Turns, then the turns between two rows, first turn first; the first pair answered:
turn k_953:
[ 2.36  1.29 -0.11 -3.38 -2.83 -1.02  0.86  1.75  1.24  2.32  0.48 -0.03
  0.95  0.10  1.50 -2.04 -0.68  2.11 -3.44 -0.77  1.37 -1.22 -1.16  0.90
 -1.50 -1.55  0.79  1.67  4.93 -0.78 -4.20 -0.56 -0.03 -4.06 -0.66 -3.55
 -1.38  1.35 -0.87]  ->  [ 1.17 -0.97 -1.29 -3.06 -0.99 -2.12  0.95  3.17  1.99 -0.04  3.29  0.73
  0.79 -2.01  1.30 -3.37 -2.17  3.35 -1.54 -4.82  0.23 -0.95 -2.86  0.37
 -0.19 -1.11  0.71  1.05  4.39 -0.66 -3.27  0.16  0.15 -1.95  0.79 -0.22
 -1.42  0.53  0.89]
[ 3.11 -0.05  0.67 -0.80 -0.31 -2.08  0.34  2.32  0.54 -1.67  0.00 -0.77
  1.67  0.82  1.15  0.83  1.30  1.08 -2.63  0.55  0.51  1.72 -0.88  2.14
  0.53  0.96 -0.47  0.19  1.09  1.70 -1.29  1.90 -2.21  0.94  0.87  0.93
  1.54  0.81 -2.04]  ->  [ 1.48 -1.99 -0.03  0.80  1.00  0.08  0.36  2.68 -0.06 -2.45  2.69 -0.45
  2.03 -1.91 -0.12  0.16  0.01  0.37 -0.03 -2.04 -1.05  1.75 -0.65  0.89
  1.23  0.55 -0.15  0.03  0.59  1.61 -0.04  1.19 -0.16  2.54  1.30  3.68
  0.63 -0.22 -0.49]
[ 1.70  0.73  1.37  1.83  1.69  2.53 -1.11  2.24 -1.16 -0.91 -3.42  0.45
  2.37  2.65 -0.33  2.14  2.19 -2.17 -1.61  3.14  0.52  1.72  2.65 -0.44
  0.60 -0.89 -0.12  2.98 -0.98 -2.41 -0.92  0.13  2.48 -1.54 -3.40 -2.53
  0.65  1.77 -0.24]  ->  [ 2.39  0.60  0.79  0.27  2.16 -3.07 -1.42  4.08  0.94 -3.33 -3.38  0.99
  1.84  3.52  1.32  1.15  1.62  0.77 -2.84  0.94  0.93  1.53 -0.79  0.31
  1.88  0.36 -0.40  2.71 -0.38 -2.11 -1.05  2.32 -0.54 -0.88 -1.58 -0.90
  1.93  2.03 -0.14]
[ 1.43  0.84  0.68 -0.48 -1.20 -1.01  0.29 -0.49  0.54  0.04 -1.53 -0.12
  0.09  1.40  0.12 -0.24  0.31  0.53 -1.54  1.13  0.84  0.62 -0.80  1.09
  0.12  0.22  0.29  0.80  0.11  0.13 -0.44  0.24 -1.65 -1.18  0.43 -1.12
  0.29  0.62 -1.82]  ->  [ 0.89 -0.66 -0.09  0.06 -0.02 -1.78  0.24  0.51  0.91 -1.38  0.27  0.33
  0.18 -0.23 -0.09 -1.17 -0.83  1.27  0.17 -1.72 -0.04  0.86 -2.04  0.65
  1.34  0.64  0.28  0.31 -0.14  0.45  0.44  0.51 -1.54  0.31  1.30  1.37
  0.31  0.14 -0.32]
turn k_297:
[ 0.38  0.34  0.10  0.01  0.17 -0.57 -0.20  0.29 -0.01  0.01 -0.77  0.60
 -0.26  0.70  0.41  0.33 -0.64  0.58 -0.21  0.23  0.63  0.50 -0.38 -0.06
  0.12  0.17 -0.12  0.25 -1.10 -0.41  0.07  1.35 -1.41 -0.28  0.08  0.41
  0.43 -0.69 -0.11]  ->  [ 0.24  0.07 -0.09  0.57  0.55  1.09 -0.27 -0.10 -0.59  0.64  0.03  0.74
  0.02 -0.02  0.06  0.59 -0.78 -0.40  0.51  0.35  0.15  0.92  0.34 -0.31
 -0.03 -0.17  0.01  0.18 -1.53 -0.31  0.45  0.92 -0.60 -0.04 -0.09  0.52
  0.22 -1.05 -0.22]
[ 0.15  0.80  0.32 -1.63 -0.80 -1.30  0.77 -0.12  0.30  1.53 -1.92 -0.29
 -1.33  1.86 -0.25  0.26  1.25 -0.16 -3.03  0.96  1.07 -2.16 -1.16  0.48
 -1.46  0.49 -0.36 -1.11  0.80 -0.13 -1.42 -0.79 -0.13 -0.05  0.28 -2.15
  0.24  0.93 -0.39]  ->  [ 1.45  1.97 -0.02 -0.64 -1.33 -1.34  0.76  0.34 -0.29  0.48 -2.08 -0.04
 -0.97  2.67  0.55  0.93  1.03 -0.71 -2.08  1.01  0.88 -0.81 -1.20  1.30
 -0.76  0.67 -0.42 -0.57 -1.39  0.00  0.04  0.03 -1.72 -0.66  0.31 -0.95
  1.21  0.45 -1.69]
[-1.14  1.11 -0.47  0.25  0.83 -1.87 -1.00  1.94  0.92  0.56  0.97 -1.37
  0.87 -0.65  1.68  1.72 -0.09 -0.92  1.01  1.69  1.05 -0.41  1.72 -1.44
 -1.01  0.40  1.79  0.30  2.35  2.24  0.94 -0.32 -1.61 -0.91 -1.28 -1.34
  0.24  0.66 -0.27]  ->  [-1.02  1.19 -0.42  0.48  0.75 -1.85 -1.02  1.78  0.87  0.72  0.64 -1.43
  0.53 -0.47  1.86  1.80  0.04 -0.98  1.13  1.65  1.25  0.00  1.54 -1.58
 -1.05  0.13  1.63  0.21  2.05  2.43  1.17 -0.08 -2.02 -1.01 -1.42 -1.01
  0.43  0.46 -0.72]
[-0.25  1.64  2.49 -1.37 -1.14 -0.74  2.13  0.51  2.32 -0.11  0.33 -0.71
 -1.06 -1.65  1.44 -0.42 -1.03  1.27  0.24  0.08 -0.72 -1.57 -0.77  1.14
 -0.94  1.27 -1.87 -1.94  0.50  0.49 -0.52  2.96  0.78  0.51 -0.40 -0.49
 -0.44 -0.37 -0.40]  ->  [ 0.52  2.25  2.37 -0.52 -1.21 -0.10  2.08  0.62  1.82 -0.64  0.51 -0.52
 -1.04 -1.30  1.91  0.14 -1.01  0.79  1.04  0.44 -0.94 -1.07 -0.80  1.48
 -0.82  1.38 -2.12 -1.63 -0.94  0.39  0.23  3.20  0.17  0.43 -0.48  0.04
 -0.10 -0.57 -1.15]
turn k_330:
[-1.12  0.10  0.03  1.53  0.79  3.46  0.78 -1.73 -2.27  0.30  0.31 -0.02
  1.96 -0.98 -0.67  1.11 -0.54 -3.48  1.85 -0.09 -1.32  0.85  2.27 -0.60
 -0.33 -0.72 -0.21 -0.32 -0.54 -0.04  2.08 -1.98  2.69  0.52 -1.11  0.81
 -0.42 -0.91  0.90]  ->  [-1.66 -0.52  0.05  1.10  0.68  3.38  0.82 -1.80 -2.02  0.67  0.39 -0.20
  1.62 -1.34 -0.96  0.81 -0.40 -2.99  1.22  0.19 -1.04  0.12  2.24 -0.94
 -0.66 -0.66  0.01 -0.66  0.33 -0.18  1.37 -2.28  3.24  0.87 -1.13  0.25
 -1.07 -0.49  1.58]
[ 1.18  0.16 -0.44  0.48  0.02  0.14 -0.56  0.20  0.48 -0.06 -0.39 -0.40
  0.15  0.40  1.49  0.67 -0.23 -0.26  0.11 -0.30  0.93  0.85 -0.12  0.65
 -0.26  0.67 -0.56  0.61 -1.42  0.64  0.99  0.63 -1.05 -0.97 -0.13  0.87
  1.30  0.71  0.02]  ->  [ 0.26 -0.32 -0.44 -0.59 -0.20  0.07 -0.62 -0.39  1.13  1.37 -0.56 -0.76
 -0.42  0.10  0.75  0.14  0.19 -0.14 -1.17  0.25  1.50 -0.09  0.21  0.07
 -1.21  0.40 -0.63  0.21  0.75  0.68 -0.49 -0.37  0.09 -0.95 -0.65 -1.11
  0.41  1.37  0.97]
[ 0.79 -0.20 -0.48  2.08  0.09 -0.26 -0.26 -0.03 -0.80 -1.19  0.74  0.48
  0.73 -1.63  0.12  0.01 -0.46 -0.22  2.51 -1.44 -0.54  0.81 -0.52  0.30
  1.05  0.74  0.06  0.46 -1.84 -0.01  1.45  0.57 -0.87  0.41 -0.08  2.64
  0.74 -0.80 -0.54]  ->  [ 1.03  0.77  0.75  0.63 -1.20  0.99 -0.18 -1.60 -1.01  1.89 -1.42 -0.60
  0.26  0.08 -0.58  0.77  1.18 -0.97 -0.24  2.62  0.78  0.14  1.48  0.39
 -0.93 -0.11 -0.02  0.39  0.07  0.00 -0.43 -1.07  0.24 -1.22 -1.41 -1.81
 -0.13  0.36 -1.14]
[-0.27  0.59 -0.24  0.05 -0.16  2.65 -0.33 -0.79 -0.90  1.84 -1.14 -0.21
 -0.47  0.10  0.08 -0.14  0.66 -2.22 -1.63  3.08  0.82 -0.63  2.64  0.72
 -1.07  0.78  0.33 -0.44 -0.41  0.49 -0.75 -0.24  0.99 -1.31 -0.38 -1.92
 -1.09  0.05 -1.27]  ->  [-2.03 -2.23 -1.27 -0.13  1.39  0.67 -0.30  0.51  0.42  0.11  1.66  0.33
 -0.61 -2.41 -0.63 -1.78 -0.94 -0.19 -0.27 -1.25 -0.20 -1.24  0.30 -0.61
  0.32  1.00  0.46 -1.34  0.67  0.57 -0.67 -0.03  1.74  1.21  1.04  1.21
 -1.69 -0.47  1.69]
turn k_468:
[ 1.09 -1.16 -0.90 -2.74  0.23 -0.43 -1.38 -1.03 -0.11  0.46  3.16  0.70
 -0.45 -2.59 -0.72 -2.20 -1.52  2.31 -0.41 -1.97 -1.06 -0.95  0.56 -1.31
  0.72  1.48  1.53 -0.74  2.57 -0.67 -2.86 -0.61  1.48 -0.01 -1.83 -4.32
 -1.61  1.54  0.33]  ->  [ 1.34 -0.21 -0.64 -2.21 -0.28  1.49 -1.27 -1.68 -1.09  1.61  2.27  0.43
 -0.01 -2.51 -0.97 -1.52 -1.13  1.07 -0.05 -0.46 -0.94 -0.78  2.16 -1.23
  0.18  1.09  1.43 -0.33  2.12 -0.67 -2.70 -1.24  2.16 -0.87 -2.77 -5.12
 -1.65  1.55 -0.25]
[-0.87 -2.18 -0.77 -1.24  1.53 -2.94 -0.99  0.24  1.66 -0.69  1.29 -0.11
 -0.64 -0.43  0.12 -2.50  0.07  2.65 -1.09 -2.39  0.68 -1.02 -1.89 -1.07
  0.15  0.36  0.32 -0.91  2.39  0.08 -0.72  0.59  0.44  0.70  1.51  0.45
 -0.47  0.58  1.92]  ->  [-0.94 -1.53  0.02 -1.68  0.59 -1.45 -1.00 -0.74  1.28  1.49 -0.42 -0.86
 -0.91  0.28 -0.32 -1.87  1.00  1.73 -2.70  0.23  1.55 -1.40 -0.40 -0.95
 -1.21 -0.07  0.27 -0.82  3.43  0.00 -2.04 -0.38  1.47 -0.45  0.53 -2.53
 -1.01  0.84  1.41]
[-1.29 -0.42 -0.75 -0.69  1.39 -3.67  1.26 -0.05  1.59 -1.14 -0.82 -0.52
 -1.00 -0.43  1.69 -0.47  0.80  1.29 -0.89 -1.03 -1.15 -0.36  0.20 -0.27
 -1.82  1.54  0.29 -1.37  0.00  0.77  0.18 -1.07  0.88  0.76  0.14 -0.20
 -0.41 -0.10 -2.45]  ->  [-1.03 -0.32 -0.35 -0.79  1.10 -2.85  1.53 -0.62  1.10 -0.13 -1.45 -0.82
 -1.13  0.16  1.44 -0.29  1.22  0.60 -1.32  0.20 -0.75 -0.70  0.99 -0.11
 -2.33  1.35  0.68 -1.42  0.50  0.72 -0.18 -1.62  1.31  0.24 -0.26 -1.32
 -0.40  0.23 -2.77]
turn k_999:
[ 0.50  1.16 -0.09  1.71 -0.12  0.98 -0.23 -0.13 -0.74 -1.75 -0.23  0.34
  1.03 -0.39  0.41  0.96 -0.59 -0.34  2.81 -1.17 -1.16  1.40  0.25  0.34
  1.17  0.25 -0.42  0.64 -3.81  0.13  2.20  1.49 -1.99 -0.35  0.77  2.78
  1.51 -0.88 -1.17]  ->  [-0.16  1.51  1.28 -0.17 -1.31  2.98  0.06 -2.09 -0.79  2.24 -2.38 -0.78
  0.63  0.41 -0.65  1.43  1.24 -1.16 -0.24  2.84  0.29 -0.35  2.75 -0.08
 -1.47 -0.96 -0.05  0.61 -0.43 -0.12 -0.66 -0.84  0.25 -1.82 -0.88 -2.57
  0.01  0.46 -0.95]
[-0.66  0.07 -0.19 -0.56  0.28 -1.98 -0.47  0.29  1.03  0.01 -0.12 -0.03
 -0.24  0.12  0.79 -0.16 -0.40  1.39 -0.94 -0.97 -0.41 -0.50 -1.48 -0.48
  0.54  0.33  0.59 -0.72  1.16 -0.51 -0.24  0.94 -1.07  0.05  0.51  0.25
  0.26  0.17  0.05]  ->  [-0.92 -0.06 -0.37  1.20  0.27  1.14 -0.36 -0.37 -0.43  0.00  0.52  0.10
  0.50 -0.99  0.43  0.62 -0.87 -0.51  1.43 -1.08 -1.27  0.25 -0.07 -0.53
  0.71 -0.24  0.70 -0.16 -0.80 -0.66  1.09  0.12  0.12  0.16 -0.25  1.38
 -0.06 -0.67 -0.04]
[-0.21 -2.03  0.59 -2.51  0.64 -3.20 -0.99  1.38  1.12 -0.21 -1.43 -0.22
 -1.31  1.41  0.03  0.88 -0.03  1.04 -2.46  1.18  3.75 -1.37 -0.17  0.05
  0.42  1.54 -0.05 -0.71  1.93 -0.46 -0.80 -0.98 -0.26 -1.40  0.57 -0.60
 -1.80  0.00  1.24]  ->  [ 0.03 -2.37  0.06  0.27  1.26 -0.83 -0.96  1.85 -0.49 -2.75  0.80  0.51
 -0.36 -0.50  0.43  1.11 -1.53 -0.14  2.01 -1.30  1.95  0.10  0.00  0.01
  1.79  1.58 -0.19  0.20 -2.45 -0.48  2.47 -0.33 -0.57 -0.36  0.86  3.86
 -0.91 -1.74  0.96]

(2 to 3 turns a pair)
[ 1.75  1.22 -0.05 -0.62 -0.24 -2.75  0.01  0.84  0.64 -2.86 -1.16 -0.09
 -0.23  0.70  1.37 -0.05  1.12  0.71 -1.10  0.10  0.81 -0.23 -1.44 -0.25
  1.72  0.28 -1.42  1.13 -2.09  0.15  1.54  2.65 -1.60 -1.64  0.56 -0.32
  0.19  0.42 -0.92]  ->  [ 0.41 -0.58 -0.58  0.24  0.94 -1.79  0.12  1.23  0.81 -3.24  1.09  0.15
 -0.07 -1.55  0.28 -0.74 -0.20  0.70  0.54 -2.47 -0.18 -0.44 -1.51 -1.43
  2.20 -0.15 -0.95  0.61 -2.12  0.08  1.98  2.02  0.06 -0.06  0.97  1.55
 -0.46 -0.16  0.82] -> k_468 then k_953
[ 0.51  0.76 -0.14 -2.12 -0.54 -2.49 -0.85 -0.78  1.92  1.58 -1.49 -0.25
 -1.73  1.23 -0.56 -0.42  1.59  0.97 -3.91  2.01  2.01 -1.47 -0.57 -0.67
 -1.28 -0.57  0.51 -0.69  3.71 -0.20 -2.16 -0.51  0.09 -1.77 -0.68 -2.64
  0.08  1.57  0.57]  ->  [ 0.77  0.75 -0.18 -2.45 -0.61 -3.74 -0.85 -0.29  2.16  0.99 -1.41  0.13
 -1.98  1.22 -0.35 -0.62  1.35  1.59 -3.99  1.36  1.95 -1.22 -1.19 -0.66
 -0.82 -0.05  0.44 -0.95  3.71 -0.13 -2.13  0.24 -0.64 -1.62 -0.24 -2.08
  0.46  1.73  0.61] -> k_999 then k_999 then k_999
[ 0.69  0.31 -0.48 -1.11  0.17 -3.48 -0.17  0.95  1.01 -0.89 -1.14  0.28
 -0.29  1.76  1.05 -0.66  1.06  0.88 -1.72 -0.37  0.72  0.45 -1.78  0.65
  0.76  1.38  0.23  0.09 -0.17 -0.66 -0.70  1.56 -2.56  0.08  0.34  0.55
  1.01  0.16 -0.73]  ->  [-1.68 -1.25 -0.29  0.50  0.82  2.75  0.03 -1.04 -0.82  2.02  0.15 -0.30
  0.19 -0.98 -1.61 -0.36  0.79 -1.87  0.28  0.39  0.02 -0.23  1.50 -0.82
 -0.82 -0.44  0.77 -0.20  0.38 -1.22 -0.99 -1.96  2.35  0.80 -1.18 -0.72
 -1.37 -0.08  0.77] -> k_953 then k_999
[ 1.10  0.94 -0.09  0.35 -2.54 -1.33 -0.28  0.77 -0.40 -0.50 -1.78 -1.64
 -1.29  1.92  2.25  0.92  0.06 -2.38  0.61  0.84  0.11  2.45 -0.28  0.80
 -1.82 -0.55  2.66  2.21 -1.08 -1.37  2.11  0.99 -1.44 -0.18 -1.72 -0.82
  1.01 -2.88 -3.09]  ->  [ 0.55 -0.04 -0.68  1.01 -1.50 -1.29 -0.21  1.51 -0.26 -1.94 -0.12 -1.35
 -1.24  0.53  2.17  0.40 -1.11 -2.00  2.22 -1.54 -1.01  2.57 -1.11  0.25
 -0.70 -0.30  2.63  2.14 -1.85 -1.03  3.05  1.15 -1.14  1.00 -1.06  1.69
  1.13 -3.52 -2.15] -> k_468 then k_953
[-0.56 -0.06 -0.21 -0.81  0.17 -2.79 -0.37 -0.37  2.26  0.71 -1.95  0.50
 -1.68  1.00  0.37 -0.81  0.14  1.81 -2.72  1.29  1.52 -0.28 -0.59 -0.21
  0.84  1.99 -0.69  0.14  2.34 -0.57 -2.62  0.65 -1.11 -3.56 -1.72 -1.54
  0.01  1.39 -0.70]  ->  [-2.43 -1.88 -0.80  2.48  1.50  2.85  0.04 -1.05  0.49  0.12  1.21  0.84
 -0.50 -2.97 -1.32 -0.90 -1.60 -0.34  2.30 -1.43 -1.11  0.46  1.38 -1.57
  1.65  1.06 -0.13  0.39 -0.26 -0.83  0.00 -0.78  2.16 -1.46 -2.03  2.13
 -1.02 -0.18  0.94] -> k_953 then k_999
[ 0.95  1.08  0.68 -1.42 -0.36 -1.03 -0.25 -0.12 -1.61  0.89 -1.75 -0.59
  0.05  1.42  1.36 -0.18  0.50  0.65 -0.98  1.35 -0.34 -0.29  0.87 -0.31
 -1.47  0.00 -1.25  1.59  0.21 -0.15 -0.37  0.64 -1.11 -1.49 -0.36 -1.53
 -0.35  0.31  0.05]  ->  [ 0.00 -0.39 -0.07 -0.66  0.94 -1.58 -0.20  0.76 -0.77 -1.07  0.69 -0.14
  0.19 -0.58  1.04 -1.24 -0.67  1.53  0.94 -2.03 -1.34 -0.21 -0.66 -0.86
  0.08  0.19 -1.17  1.39 -0.46 -0.12  0.46  1.11 -0.75  0.37  0.71  1.54
 -0.58 -0.25  1.51] -> k_330 then k_468 then k_999
[-0.01 -0.18 -0.17 -1.02 -0.49  1.79 -0.99  0.54  0.53  2.40 -2.40 -2.12
 -0.93 -1.64 -1.94 -0.31 -0.49  1.68  0.41  0.30 -1.12 -1.45 -1.09 -2.59
 -1.01  0.74 -1.59  0.52  3.22  0.78 -2.25  0.83  2.89  1.24 -1.59 -3.41
 -1.72 -1.06  3.09]  ->  [ 2.21  2.93  0.08  0.36 -1.79  3.35 -0.91 -0.08 -1.06  1.97 -4.40 -1.92
 -0.33  0.66 -0.25  1.46  0.18 -0.02  1.33  2.77 -0.99  0.38  0.03 -0.95
 -0.91  0.70 -2.00  1.91 -0.34  0.94 -0.28  1.81  0.35 -0.49 -2.17 -3.00
 -0.14 -1.52 -0.26] -> k_330 then k_330
[ 1.59  1.81 -1.10 -3.16 -0.79  3.20  0.74 -1.18 -1.44 -1.84 -2.49  0.18
  1.41  0.34  1.10  1.21 -1.19 -1.46  1.76  0.27  0.46  1.90 -0.12  0.05
  0.15  0.91  0.96  1.42 -1.54 -0.21  0.78  1.09 -0.74 -2.64  0.33  1.58
  0.13  0.01 -3.64]  ->  [-0.50 -0.64 -1.18 -6.34  0.16 -0.04  0.86 -0.74  0.83 -0.40 -2.11 -0.31
  0.15 -0.67 -0.43 -0.79 -1.13  1.11 -1.17 -0.78  1.34 -0.37 -1.76 -1.31
 -0.52  0.88  1.30 -0.29  3.35 -0.20 -2.35  0.10  1.07 -1.44  1.00 -0.67
 -1.36  1.51 -0.86] -> k_330 then k_953
[ 0.37  0.77  1.34  2.65 -0.39  4.12  0.00 -2.35 -1.83  1.44  0.17 -0.53
  2.12 -1.71 -1.66  0.75  0.40 -1.91  1.80  0.86 -1.10  0.19  1.50  0.67
  0.43 -0.49  0.34  0.05 -2.02 -0.99 -0.26 -1.40  1.96  0.18 -1.08 -0.57
  0.22 -1.65  0.30]  ->  [ 1.86  1.70  0.68  1.81 -0.24 -1.38 -0.15 -0.06 -0.63 -2.06  0.08  0.27
  1.72 -0.01  1.04  0.48  0.25  0.84  0.98 -1.22 -0.99  0.78 -1.93  1.79
  2.55  1.24 -0.19  0.25 -3.44 -0.49  0.62  1.83 -2.54  0.50  0.66  1.97
  1.92 -1.85 -0.79] -> k_953 then k_330 then k_330
[-1.25 -0.46 -0.04  3.29  0.85 -2.55  1.12 -0.18  0.89 -2.04  1.82 -0.75
 -0.46 -1.45  0.15  0.80 -2.50  1.16  1.01 -1.33 -1.86  1.73 -0.08 -0.21
  0.96  1.16  0.48  1.72 -1.34  0.83  3.03 -0.72  0.56  0.80  2.24  4.00
  0.26  0.04  0.92]  ->  [-3.02 -1.73  0.75  0.89  0.62 -2.66  1.03 -1.21  1.81  1.02  1.17 -1.56
 -1.18 -1.82 -1.52 -0.19 -1.61  1.36 -1.81  0.24 -0.64 -0.10  0.44 -1.39
 -1.09  0.19  0.67  0.57  2.98  0.77  0.11 -2.71  3.01  0.65  1.49 -0.27
 -1.34  1.15  2.59] -> k_330 then k_330
[ 0.76  2.48  0.02 -0.80 -2.37 -2.72  1.85 -0.96  3.37  0.81 -3.32 -1.10
 -1.16  0.75  2.63  2.50  1.51  1.16 -4.30  1.93  1.36 -0.67  0.07 -0.97
  0.90 -0.03 -2.25  0.00  0.17  0.38 -4.10  0.59 -0.59 -0.49  1.44 -3.20
  0.56  1.44 -3.65]  ->  [-2.07 -0.97 -0.56 -1.31 -0.95 -2.38  1.80 -0.64  4.23  1.43 -0.55 -1.09
 -1.48 -2.58  0.90  0.60  0.50  1.99 -3.92 -0.80  0.63 -1.79 -0.26 -2.94
  0.98 -0.54 -2.04 -1.33  2.88  0.16 -5.34 -0.70  2.23  2.02  2.22 -2.48
 -1.32  1.58 -0.41] -> k_297 then k_330
